The rows below fall into families. The same turns and mirrors carry the whole set onto itself and the rows of a family onto each other. For each named row, which other rows are in its family? Write them in the order they are listed.
These 32 rows form 4 families of 8 rows each.
pem: [  5 -17  -1 -22  29  -1 -17   7   5   0  10   3 -24   2  10   6 -12 -11
  -9   1   2  -7 -20 -10 -15  10   2 -12]
kul: [  4   6 -12 -15  34  -1   7  14   3   3   1  -3  -3   5  14  -7 -25   1
  -9  16 -11  11   2 -24 -19  17   0 -30]
Lag: [ -4  21 -10 -20  26  -2  -2  11  15  14  -2  -4   0  14  27  -4 -16  -4
 -23  13 -14   6   8  -6 -20   8  -9 -33]
pezol: [ 12  15  -3 -14  39   7  21   8   6  11  -2  -2  -8  11  21  -3 -16   6
 -14  13  -3   2  13  -9 -24   9 -10 -26]
rafed: [  7  -9  17 -24  31 -13 -13  17   0  12  14  10 -23   2   9   3 -11  -4
  -8   4  14 -14 -11 -16 -18   2  -2 -14]
dodi: [-14  28   5 -15  14  -5   7  10  -4   3 -13 -19  -2   2   4 -14   5  13
   2   8  -7  -2  15   7 -15   3 -20  -1]
godiz: [-24  16  -9 -10  19   6   1  19  17  10   0   0   0   1   2  12  -1   4
  -7  -2  19   0 -22   3 -11   8 -16 -14]
nif: [ -7  -4  14 -15  18 -14 -22   4   6  15   0  -8 -14 -14  -8   7   2  17
   3  -4  13 -11  11   7 -13   1  -7   5]
Ziset: [-21   4   3 -18  16 -21 -35   8   2   2  -1  -6  -3  -4  -5   3   6   2
   7  -4  11  -7  -6   0  -4   3   3   3]
kugi: [-15  12  -8 -22  29  -7  -1  16  17   1  -2 -15  -6  12  -2  14   3   8
 -13  11  14   5 -24 -11 -17   5 -10 -26]
zegi: [  6   7   9 -10  26  -7 -13   0 -10  12   0   8  -5  -5  18 -15 -13  -1
   6  -2  -7 -10  30   3 -10   6   2   3]
bur: [-14  36   2  -9  25 -13   3   9   2  13 -13 -11  13   5   7  -6   1  18
   2   7   6   2  26   2 -12   2  -9 -11]
Gula: [-13  13  12 -16  21 -14 -20   2   5  10  -4  -4  -8   2   2   7  15   7
   2  -7  19 -16   4  14  -8  -5  -7   7]
Mor: [ -6  25   3  -8  29 -20  -9  -1  -7  16   0  -1   1  19   3 -17   2   9
 -16   8 -11 -21  -6 -20 -13   3  -3  -7]
sibe: [-25  14  -7 -15  28   9 -11  22  15   9   0 -12   6   9  -6  18   2  -1
  -2  12   8  -1 -15   6 -23   4  -3  -8]
fer: [-14  12   9  -8  36 -12 -15  -3   3  21  -8   3  -1  13   9 -16  -6   3
 -14  18   1 -22 -11 -12 -12  -7   0   2]
tupi: [ 15   5   7 -16  26 -23  -3  -6  -7   4  -2   4 -17  -2  23 -18 -12   9
  -6  -3   0  -4  21 -14  -5   8  -4 -14]
nuped: [ 13  13  13 -12  38 -14 -10   2  -8   5 -10   1 -16  -5   9  -8  -9   6
   9  -6  -2  -8  30  -5  -2  19  -7 -16]
pim: [-16  28 -16  -7  23  -1  -1  -1   7   1 -16 -17  12   6   8  -3   1  12
   1   4  -6   9  18   7 -10  10  -5  -9]
zugik: [  5   8  -9 -24  18  -2   2  18   5  -8   6 -10 -10  -6   7  16  -4   5
   7 -10   8  17  18   4 -15  19  -7 -24]
pegi: [ -7  15  12 -16  23 -15 -12  -1  -1  20  -4   5  13   6   5 -14  -6   4
  -6  18   1 -24 -18  -3 -26   7   3 -11]
Lur: [-14  23  -3 -16  22  -5   7   0   5  13   1 -16   5 -10   1  -7   9  12
   8  15   0  19  13   4  -8  14 -12  -2]
puf: [ -3  -5  -2 -24  26   5  -5  16  15  -3  -2  -6 -12 -12  14  17 -12  -1
   9   0  18  17  12  12 -15   8  -4 -16]
luk: [  5  -9  -5 -17  40 -10 -21   5  11   9  10  12  -9   5  13  14 -15  -5
  -9   0  15  -3  -9 -16 -13   9  12 -22]
duvus: [ -2  23 -13 -17  36   0   8  11   2  -2  -3   1   3  21  25  -7 -12  -9
 -10  12  -4   7  -5 -16 -14  11   0 -29]
guta: [ 14   3  10 -22  36 -20 -14  -3  -9   3  -2  -8 -11   6  14 -12  -9   4
   0  11 -11  -5  29 -12 -16   3   8  -8]
ziz: [-22   6 -12 -20  16   0  -4  13  15   8   8  -8   5  12   7   7  -1   2
 -15  15  10   4 -23  -4 -26  -7  -1  -7]
bofit: [-15  20   1 -13  40 -14  -6  13   0  15  -3  -1  13   6   8 -12  -5  17
 -17  14  -8 -26  -9  -4  -7  15   0  -7]
Ris: [ -5  -3  10 -12  28 -12 -12   4  -7  -2   0  -3 -10  -6 -11   4   5  11
  16  -4  21 -11  -1  -3  -8   4   2  10]
Numel: [  6  -1  -1 -18  14  -1  -7   3   7  -2   0  -6 -24   1   8  12  -5  -9
  10  -5  16  21  15  -5 -20  -4  -8 -16]
rodi: [  5  -4   4 -16  32  -9 -21  15   2   0  -3   9 -16  17  15   7 -19  -3
 -14  -7   7 -24  -7 -14 -19  -3   4 -21]
liti: [ -3   3 -11 -16  31   1  -2  17   9  -7   1 -12 -24   1  12  13  -4   4
  -1  -9   7  20  25  -6  -1   5 -11 -11]

The rest of the family of luk: Lag, dodi, godiz, pegi, guta, Ris, liti
The rest of the family of pem: nif, bur, sibe, fer, tupi, zugik, duvus
The rest of the family of zegi: pezol, Ziset, kugi, Lur, bofit, Numel, rodi

The rows below fall into families. The same turns and mirrors carry the whole set onto itself and the rows of a family onto each other. For each named row, which other rows are in its family? Write them in the order they are listed.
These 16 rows form 4 families of 4 rows each.
tob: [ -7   9 -11 -12  -5   3  -4   7]
Deki: [ 15  -3  16   3   0   6 -22   7]
Saz: [ 0  6 17 15  4  9  9 17]
sud: [ 19 -13  16   6  -2  -5   2   6]
mon: [-11  -5   3  -8   9 -19  -8  19]
tuz: [15 -4 22  5 16 -9 -4 11]
liga: [-14  10  -3  -9  -7   9  -8   8]
sisa: [ 10 -15  15  13  -3  -1   8   6]
fetev: [-3 19 -4 -8 -5 -4 -9 16]
puzot: [ -7   9 -11  -8  -7  -5  -7  16]
ziti: [-12  16  -4   7   7  -8 -10  16]
livi: [ 13 -13  22   0   3  -8   5   0]
von: [-10   7   1 -14  12   6 -14   3]
Rof: [ -3 -11  18  19   8   3  -3  -1]
nuvo: [ -7   7  -3  -1   7  -7  -1 -15]
goseb: [  5 -13  18  16  -4 -12   4   4]

The rest of the family of nuvo: Deki, Saz, mon
The rest of the family of tob: sud, sisa, puzot
The rest of the family of ziti: tuz, von, Rof

The rows below fall into families. The same turns and mirrors carry the whole set onto itself and the rows of a family onto each other. For each named row, which other rows are in its family? Write them in the order they are listed.
These 35 rows form 7 families of 5 rows each.
kesol: [ 11  18   5  -2  -1  -8  18  -4  -9   4   9  -6 -19   0  13  11   0   3
  13   5  -5  -1  -5]
Maki: [  5   6 -13  -1 -11   7 -13   2  10   9   5  -8 -13 -17   1  13   1  -8
  -7  -1   3   4 -26]
fenu: [  2  -8 -11 -20  -8  -4   1   5  16  -9   2  13  -2  -5  11   4  12 -25
  -5  -2  -2   9   6]
kitum: [ 20  -1   4   6 -35   3 -12 -21   3  13 -10   8  -6 -12   1  -4 -14  -1
 -14  -8  -1  17   1]
tetu: [ 20   6   7 -16   0   6  -3   2  -7  -5  -8  15   7  -5  15 -11   1 -12
 -15  -6  10   8   2]
pudon: [ 24   3   2 -21 -15  -5  15  -8   6  -5   6  16   4   0   2   0 -11 -13
  -9  -4  -2  -1  10]
lalut: [  5 -29   4 -17 -12   7  -9   6   2  -1  -4  -5  11   5  12  -1 -11  13
  -1  -8   4   8   9]
Vun: [ 12  -4 -10 -11 -20  12   9   0  -7  28 -11   7  -6 -10 -20  16   1  -7
  -3 -10   0   9   7]
Nak: [  5  12  -3  -8 -14  -4   6   1 -27   4  -3  -3 -29  17  -1   9   1 -11
   4  -5 -13  14  -9]
nes: [ 14  21   8   0 -10  -1  -1  -6   0   3   0 -14 -11  -6  -1   0 -20   6
   0  -5   0   0 -25]
ter: [  0   1  -3 -15  -9 -17  -1   2 -19  -2 -13   8 -18  11   2 -15   4 -17
   5   7   4  24 -10]
dode: [ 16   4  16  -1 -15   1   8 -10  18   9 -11 -22  -7  15  -1  -4   9   6
   6   0 -11   6   8]
riz: [  2  16   3 -12  -7   6  -2   8 -10  -2  -3  -9  -8  18 -12  13   9  -4
   9 -22 -11  10   0]
monaf: [ 18   4  11  -1   6 -23   8  -5   4  -4 -23  13  -5   5   0   1   4 -12
  -7   6   1  16   3]
betu: [  0 -17  -3 -18 -18  -2 -16   5   5   4 -10  -4   5  13 -18  -3  10   2
   8 -10   8  21   8]
nezaz: [  5  -5   2   9 -20 -11 -11 -16  -3  16  -5   0 -12 -17  12  -7  -7  10
   7  10  11  21 -10]
biz: [ 14 -21  -1   1 -14 -11   8  -8   1  14 -12   8  -7  -4  -7  26 -21   5
  -8   0  -5   9   6]
metog: [ -7  -7  -7 -12 -21  -3  -8 -15 -15  23  -8   0  -6   0   3  -7  -2 -17
   4  12  -1  24 -17]
fupuv: [  1 -19  -9 -17 -26  -3  -9  -8  -7  15   3 -12  -7  23  -8   2   7  -1
   7   9  -3  17  -5]
vamuk: [ 15 -13 -15 -15 -24  -3  13   0 -18  16   0   5 -24  12 -12  12  -1  -5
  -2   5  -3   9   4]
peba: [ 32   2  -5  -4 -22  -5   5 -13  -2   8  14  11 -13   3   1  11  11   3
  -5   7   6   4  12]
zulo: [  6   3  -5 -19  -2  -9   3  13  -9  -1 -17  17  -6  -8 -13  -7  -1 -13
   3  -9  15  16  -2]
lemiv: [  3 -16   5   0 -26  -5  -4 -19   6  11   4  -6  -4   9  15   5   9   9
  13   4  -8  17  18]
Kenor: [ 15   9  12  12 -10  -9  -6  -9  -5  -3 -11  -2 -14  17  -1  24  -3   2
  -8 -12 -18  14   1]
Reded: [  2   7   0   6  -8   5  -4   5  16   6 -12 -18 -22  -1   7   8  23  -8
   2  -3 -10  11  -6]
Goz: [ -1 -16  11 -11 -13 -16   3   1  10 -11 -13  -2  -4   2   9 -13 -21   6
  10  -7  -2  14   7]
veg: [  3   3   2  -9  -8 -22  -5  -5 -10 -16  10  13  -8  -2  19  -6 -10   0
  10   0   7  15  -4]
Zavor: [-14   7   1  -7 -13   8 -12  -6 -10  20 -14  -6   3 -11  -4   3  -6 -10
  10 -14  -4  21 -16]
tudil: [ 27  -9   1   3 -20  18  -5   1  -9  15 -10   1 -11  -7   2  10  -7  12
 -18 -12   5   5   5]
lam: [  2   8   8  -3  -1  -9  -5 -23   1  12  -7   3  14  -5   7  11 -11 -16
  -5   6  -8  13 -17]
mer: [ 10  -8 -15   1 -25   3 -13   2   5   0  -4  16 -20 -16   5  12   2 -13
 -17 -12  -1  16   1]
potov: [  5   2   9  -7   0  13  -9  -2  -2  15  -8 -17   9 -10  13  -5  -7   5
  -1   1   6   4 -20]
Gakat: [-11 -21  -7  -9  -9  -5  -2  16  17  -8  -5 -11 -15   0   9   9   1   0
  10  -6  -6  10   1]
Riv: [ 14   6  17  -3   0  12   7   8  -5   0 -16 -11  -9  11  16   2   9   4
  -2 -13 -10   6  12]
nimil: [  7 -17   5  -7  -5 -18 -15  -9  12   0  -3 -10  10  15  -9  11  -8   9
   0   8   4  10 -11]

The rest of the family of vamuk: Nak, ter, metog, fupuv
The rest of the family of Zavor: Vun, riz, betu, zulo
The rest of the family of Kenor: monaf, biz, lam, nimil
The rest of the family of nezaz: kesol, peba, lemiv, veg
The rest of the family of tudil: tetu, lalut, potov, Riv

